(in the rows, 128 means zero)
Each named turn below is shown by a few rows before and after it. Which turns, in which order, take the first row of each later pair to the second? The first pair is answered.
turn zefi:
[124 134  86 155  99 157 116 167 122  92 109 114 122 143 114  93 132 147
 116 165  99 151 119 155]  ->  [128 148 111 144 101 155 101 155 126 109 121 128 103 116 103 118 156 163
 119 181  88 121 119 156]
[122 116 123 132 142 127 120  97 142 130 124 106 166 135 170  97 127  96
 125 123 127 145 136 125]  ->  [131 140 162 112 141 126 106  96 141 161 151 132 137 108 139 140 154 138
 132 144 125  93 134 125]
[123 132 117 149 119 123 141 134 123 139 125 121 146 156 124 110 128 132
 132 153 155 132 101 113]  ->  [121 128 123 147 124 134 128 109 135 140 110 115 147 137 139 102 154 119
 128 164 118 123 113 125]
turn vugi:
[122 140 114 146 111 115 108 121 127 116 134 136 138 145 165 120 146 123
 119 143 133 156 132 118]  ->  [127 152 137 127 111 107 110 119 125 135 152 148 121 128 144 158 150 141
 128 136 145 130 137 112]
[120 151 151  78 143 121 112 144 131 159 146 134  90  99  91 162 117 171
 150  57 219 116 117 112]  ->  [109 112  90 119 140 136 124 145 131 111  93  97 136 140 139  84  96 114
 130  39 197 189 118 125]
[121 111 148 133 165 157 153 138 125 144 103  84 134 118  76 114 104 104
 143  41 142 135 174  83]  ->  [105 118 114 175 133 173 129 128 131 101  85  87 168 179 145  52 153 105
 120 130 105 164 132 132]
[ 95 152 190 135 145  67 117  86 139 153 159 145 133 152 177 157 151 128
 132 164 159 107 102 134]  ->  [101 125 190 120 170  68 144  91 133 160 149 128 129 124 146 165 105 100
 143  93 183 126 133 106]
turn gota:
[145 171 162 145 101 148 142 157 117 125 166 119  75 122  95 146 111 134
 114 123 121 130  91 138]  ->  [141 162 153 146 107 146 149 159 115 121 159 111  73 116  91 145 105 124
 113 102 129 143 100 130]
[154  99 123 123 117 117 123 116 134 107 106 137 140 121 127 111  96  84
 133 121 123 154 162 112]  ->  [152 113 134 128 120 102 124 104 137 112 121 149 154 132 143 115 104  84
 131 142 130 146 150 106]
[112 144 134 145 109 109 116  92 137 130 132 155 139 166 177 137 193 117
 126 177  95 119  97 136]  ->  [116 131 120 155  94 143 105 109 122 119 110 146 108 144 147 134 193 128
 122 173  66 116 113 167]
turn talo:
[112 107 128 112 117 123 157 133 126 130 105 133 137 118 108 123 114 141
 147  88 129 138 112 127]  ->  [106 118 120 118 108 120 158 124 130 120 111 140 158 137 131 109 124 141
 139 107 134 149  94 126]
[133 141 152 117 108 148 119 128 127 132 150 156  70 111  81 162 188 178
 129 162  95  77 111 154]  ->  [132  88 157  98 165 130 143  77 147 134 100 126 122  77 109 133 163  83
 128  86  77 112 165 123]
[137 161 135 134  91 140 123 161 118 125 153 136  92 148 106 163 139 188
 130 183 136 111  98 144]  ->  [141 101 150 105 144 138 147 124 123 138 105 105 103  72  85 163 101 118
 138  78 120 127 172 116]
Pairs:
Each pair is two turns apart.
[137 139 134 134 140 110 127  91 154 129 170 144 169 170 170 152 160 127
 129 158 125 115 111 119]  ->  [141 144 156 119 143 113 121  97 148 149 174 149 139 135 134 186 162 146
 137 143 124  85 129 117]  vugi gota
[127 123 109 137 163 134 145 143 148 135 108 140 141 124 141 117 139 102
 138  91  92 137 126 102]  ->  [123 151 114 147 137 136 129 151 143 131 135 159 134 149 144 126 162 137
 134 142  90 126  92 119]  talo zefi
[101 112 101 116  84 142 100 206 111  88 117 108 113 114 105  97 111 182
 153 146 151 174  90 144]  ->  [105 125 145  95  99 149  77 170 125 114 121 131  94  65 101 127 165 190
 155 175 100 120 108 161]  zefi vugi
[124 143 149 119 138 113 100  87 151 143 134 140 167 125 179 127 185 133
 126 174 109 106 123 138]  ->  [134 171 137 123 105 125 103 141 131 146 164 154 125 141 122 155 152 189
 137 175 151  99  98 136]  zefi gota
[127 122 140 105 140 108 157 125 132 133 142 124 161 137 151 131  87 116
 141 101 175 128 148  76]  ->  [122 161 137 120 105 121 128 145 130 130 170 144 132 161 148 141 128 166
 136 175 159  99 113 115]  talo gota
[122 137 185 160 115  95 113 141 118 119 123 152 161 152 171 160 139 128
 136 190 111 111  99 159]  ->  [133 135 190 146 127  79 140 163 107 133 144 145 143 148 125 187  89 138
 152 136 168 115 110 123]  zefi vugi
[123 119 112 135 136 144 126 100 133 102 108 121 150 139 162  95 158 100
 128 152  90 142 145 152]  ->  [132 157 121 123 120 116 149 153 115 127 168 136 119 169 114 143 108 156
 149 136 178 131 111 109]  vugi zefi
[132  95 155 122 135 140 127 129 122 137 118 122 101  67  77 138 134 129
 142  95 107  95 162 146]  ->  [136  97 162 114 156  99 150 112 131 144 132 131 143  95 112 135 106 100
 148  75 150 105 149 101]  gota gota
[107 193  97 143 131 165 142  83 145 110 181 143 135 125 140 164 124  88
 158 131 131 144 106 114]  ->  [109 192  90 148 119 191 130  93 137 108 170 141 111 108 118 166 135 101
 155 134 108 135 108 138]  gota gota
[119 166 156 124 106 116 141 161 140 141 163 138 123 174 119 153 108 156
 150 150 193 132  94 113]  ->  [116 140 120 142 107 124 148 163 141 112 131 113 148 192 146 111  92 119
 142 128 184 175 100 116]  vugi vugi
[155 148 150 105 133  59 144  91 146 167 187 146 169 134 143 165 112 124
 164  86 173 116 141  89]  ->  [157 152 170  97 129  77 124  82 150 181 182 153 141  91 120 183 139 144
 160  98 140  90 155 107]  gota talo
[112 146 134 113 153 114 113  80 146 152  91 137 178 115 187 128 147  90
 127 137  72 141 128 103]  ->  [116 154 109 119 139  92 147 133 127 144 120 132 176 160 159 137  78 109
 135  99 158 168  99  68]  zefi zefi
[124 122  91 148 124 142 143 153 109 116 115 101 123 147 115 104  88 130
 122  95 147 155 129 111]  ->  [121 139  95 149 119 121 143 147 111 120 135 114 137 172 141 103  98 133
 125 123 165 158 106 107]  talo gota
[141 112 120 116 107 134 132 201 127 101 162 130 109 109 110 156  87 154
 140 153 124 110 149 138]  ->  [133 101  95 130 106 137 142 203 127  80 142 118 132 130 137 130  74 128
 129 141 125 144 142 143]  gota vugi
[136 163 130 134  96 109 137 151 108 145 170 147 136 185 129 141 121 172
 148 183 182 112  83 121]  ->  [144  97 141 107 143 146 147 130 105 156 107 106 103  73  67 154  90 114
 152  75 133 106 176 120]  gota talo
[133 132 101 168 135 146  72 124 109 108 149 125 123 163 129 118 168 121
 104 138 125 135 103 145]  ->  [136 131 113 160 138 155  69 130 105 117 148 128 103 145 109 136 171 138
 112 133 116 118 118 152]  gota zefi
[111 126 124  98 151  86 122 130  85 114 151 142 164 156 149 162 123 136
 163 135 173 162 130 136]  ->  [120 120 136  85 152 111 109 133  78 126 144 139 125 113 107 186 127 151
 167 121 152 135 152 155]  gota talo
[144 108  86 152 106 146 133 170 112  99 113 101 109 138 101 131  87 139
 142 102 151 150 117 142]  ->  [137 113  84 159 104 137 135 164 113  94 118 105 128 161 131 116  97 130
 134 122 153 160 107 142]  talo talo
[122 137 134 137 131  96 130 112 141 127 146 154 164 155 179 123 130 132
 121 158 142 131 101 100]  ->  [133 140 151 124 121 128 121 139 128 144 156 159 106 106 107 159 134 177
 133 154 127  92 120 125]  zefi talo
[132 155 157  99 141 127 102 111 121 133 100 143  83  99  86 143 151 130
 157 104 109  88 138 132]  ->  [123 144 112 129 129 142  98 117 126  96  65 126 115 142 139  86 161  99
 137 128  83 137 125 161]  vugi vugi
[116  99 138 124 149 138 155 114 139 131 115 110 170 131 142 129  99 112
 130  87 145 121 148  96]  ->  [123 138 150 119 127 129 147 135 136 139 156 131 154 157 134 150 112 160
 137 134 170 100 114  98]  talo vugi
[138 114 130 108 159 102 143 107 134 150 123 121 137 105 129 166 105 102
 139  97 174 119 151  97]  ->  [134 119 121 118 153  90 144 106 137 141 126 123 162 134 154 147 111  95
 133 119 176 134 129  93]  gota zefi
[132 148 118 118 138 119 111 146 118 142 145 124 113 138 144 123 121 143
 124 134 156 125 111 129]  ->  [128 135 120 117 157 117 119 132 125 141 133 116 134 134 160 114 113 112
 125 112 153 136 122 122]  talo talo
[144 129 136 123  71 136 131 126 131 101 163  94 173 176 147 123 116 101
  87 150 132 153 114  56]  ->  [155 140 166 109  65 165 104 120 130 123 160 105 121 115 107 162 159 135
  92 173  92 100 132  91]  zefi talo
[108  82 103 133 135 147 149 156 106 109  84 100 135 122 122  90 107  77
 123  60 119 162 174 126]  ->  [110  90 132 119 145 160 129 125 118 131  82 111 117  86 120 113 155  87
 120  93  67 123 192 151]  zefi vugi
[155 162 145  91 145 132 102 102 121 123 154 131 139 114 134 128 142 156
 103 150 157 106 123 164]  ->  [154 154 115 104 130 140 116 137 103 105 142 115 129 130 114 110  98 156
 101 117 180 134 119 162]  gota zefi
[128 152 105 145 107 128 146 147 121 142 152 133 137 159 138 142 108 141
 121 159 172 142 100 110]  ->  [134 147 117 131 112 134 149 151 116 156 151 133 120 133 110 164  97 151
 127 135 174 127 112 104]  gota vugi
[119 163 150 100 132 152 132 127 118 130 135 143  88  98  68 181 154 168
 136 152 140  84 116 129]  ->  [118 134 161  84 174 120 161  94 134 144 122 132 133  88  91 170 123 107
 142  90 156 111 141  87]  talo zefi
[121 152 131 115 118 149 120 123 113 187 122 138 151  84 165 120 143 120
 123  97 117 116 140 139]  ->  [120 158 127 124 107 161 113 131 116 176 119 140 148  93 166 113 154 130
 115 117 114 118 129 153]  talo gota
[126 105 126 122 139 151 121 125 123 119  93  98 119 108 127 109 115 107
 120  96 112 143 170 135]  ->  [126 148 151 127 118 139 100 118 131 135 138 133 120 134 140 130 162 153
 124 178 110 103 127 147]  talo zefi
[141 100 101 112  96 162 115 163 101 106 101 137 125 115  81 126 105 139
 139  83 111 160 138 154]  ->  [132 120  93 127  86 142 107 145 113  93 118 152 165 167 146  98 132 136
 132 144 110 179  99 156]  gota vugi
[110  97 131 126 142 167 113 166 122 136 101  97 110 109  70 136 115 115
 119 119  95 140 165 166]  ->  [111 129 177 107 146 136 104 130 134 166 137 131 119 106 100 168 160 141
 125 178  94  98 148 161]  talo zefi
[115 112  93 151 126 131 148 123 119 106 119 118 154 181 168  93 113  98
 117 154 135 159 122 128]  ->  [136 118 153 111 142 141 137 126 119 154 139 132  90  97  83 172 122 144
 137 129 125  87 165 130]  vugi talo
[111  67 120 122 104 127 142 169  92 164 140  89 102 113  35 187 110 160
 151  95 150 113 121 142]  ->  [ 93  51  63 161  95 132 143 164  97 118 112  70 159 173 105 111 118 119
 128 119 130 175  99 160]  vugi talo
[120 188 153 109 126  91 105  95 128 163 147 158 143 147 147 156 146 170
 139 193 154  76  96 134]  ->  [123 125 111 114 143  93 145 129 108 143 106 104 147 136 104 129  43 119
 143  64 199 147 128  97]  talo zefi
[121 183 169 126  82 148 134 183 121 125 167 158 121 156 134 160 124 175
 156 136 149 140  86 131]  ->  [121 157 140 143  77 186 122 204 111 102 126 132 101 132 112 138 116 166
 148 109 119 157 108 160]  zefi talo
[126 100 122 121 141 121 120 151 116 126 129 131 104  69 120  96 118 145
 125  92 131 133 127 147]  ->  [129 113 128 123 130 122 107 150 120 129 139 140  98  71 124 105 146 164
 124 125 122 123 110 160]  vugi zefi
[138 127 165 134 139 145 110 115 122 106 119 134 112 118  91 162 180 144
 145 109 111 116 162  96]  ->  [134 148 157 152 124 135 107 112 125  93 134 144 134 162 126 146 201 150
 137 150 116 127 126 103]  talo talo
[116 154 136 133 120 143  88 126 146 119 142 150 121 135 158 143 199 164
 114 207  82 100 106 168]  ->  [117 112 152 103 190  92 135  80 159 142 127 129 178 114 176 142 141  77
 128 105 128 126 154  89]  vugi talo
[132 132 136 110 119 144 122 152 123 137 132 101  87 101  86 149 114 140
 134 108 146 122 143 127]  ->  [119 122 102 137 109 149 127 148 124 100 112  90 126 152 141  92 118 111
 115 130 139 168 123 136]  vugi talo
[130 144 109 146 123 161 114 149 105 117 145 111 131 161 150 108 139 188
 132 142 132 125 100 156]  ->  [129 119  95 146 138 159 128 145 107 110 125  86 145 154 151  89 111 155
 131  95 140 153 119 142]  vugi zefi
[ 93 119 168 120 120  83 139 103 158 161 148 117 161 170 182 151 160 129
 158 163 126 117 142  94]  ->  [ 99 135 170 115  99  96 141 144 137 170 165 119 110 151 120 185 137 178
 169 145 154  96 141  96]  zefi talo
[138 103 127 111 160 123 142 113 125 151  90 106 178 104 157 115 139  78
 128  95 123 159 153 123]  ->  [149 135 141 111 120 156 119 165 101 166 123 127  98  84  80 165 145 162
 140 122 132 111 138 155]  talo talo
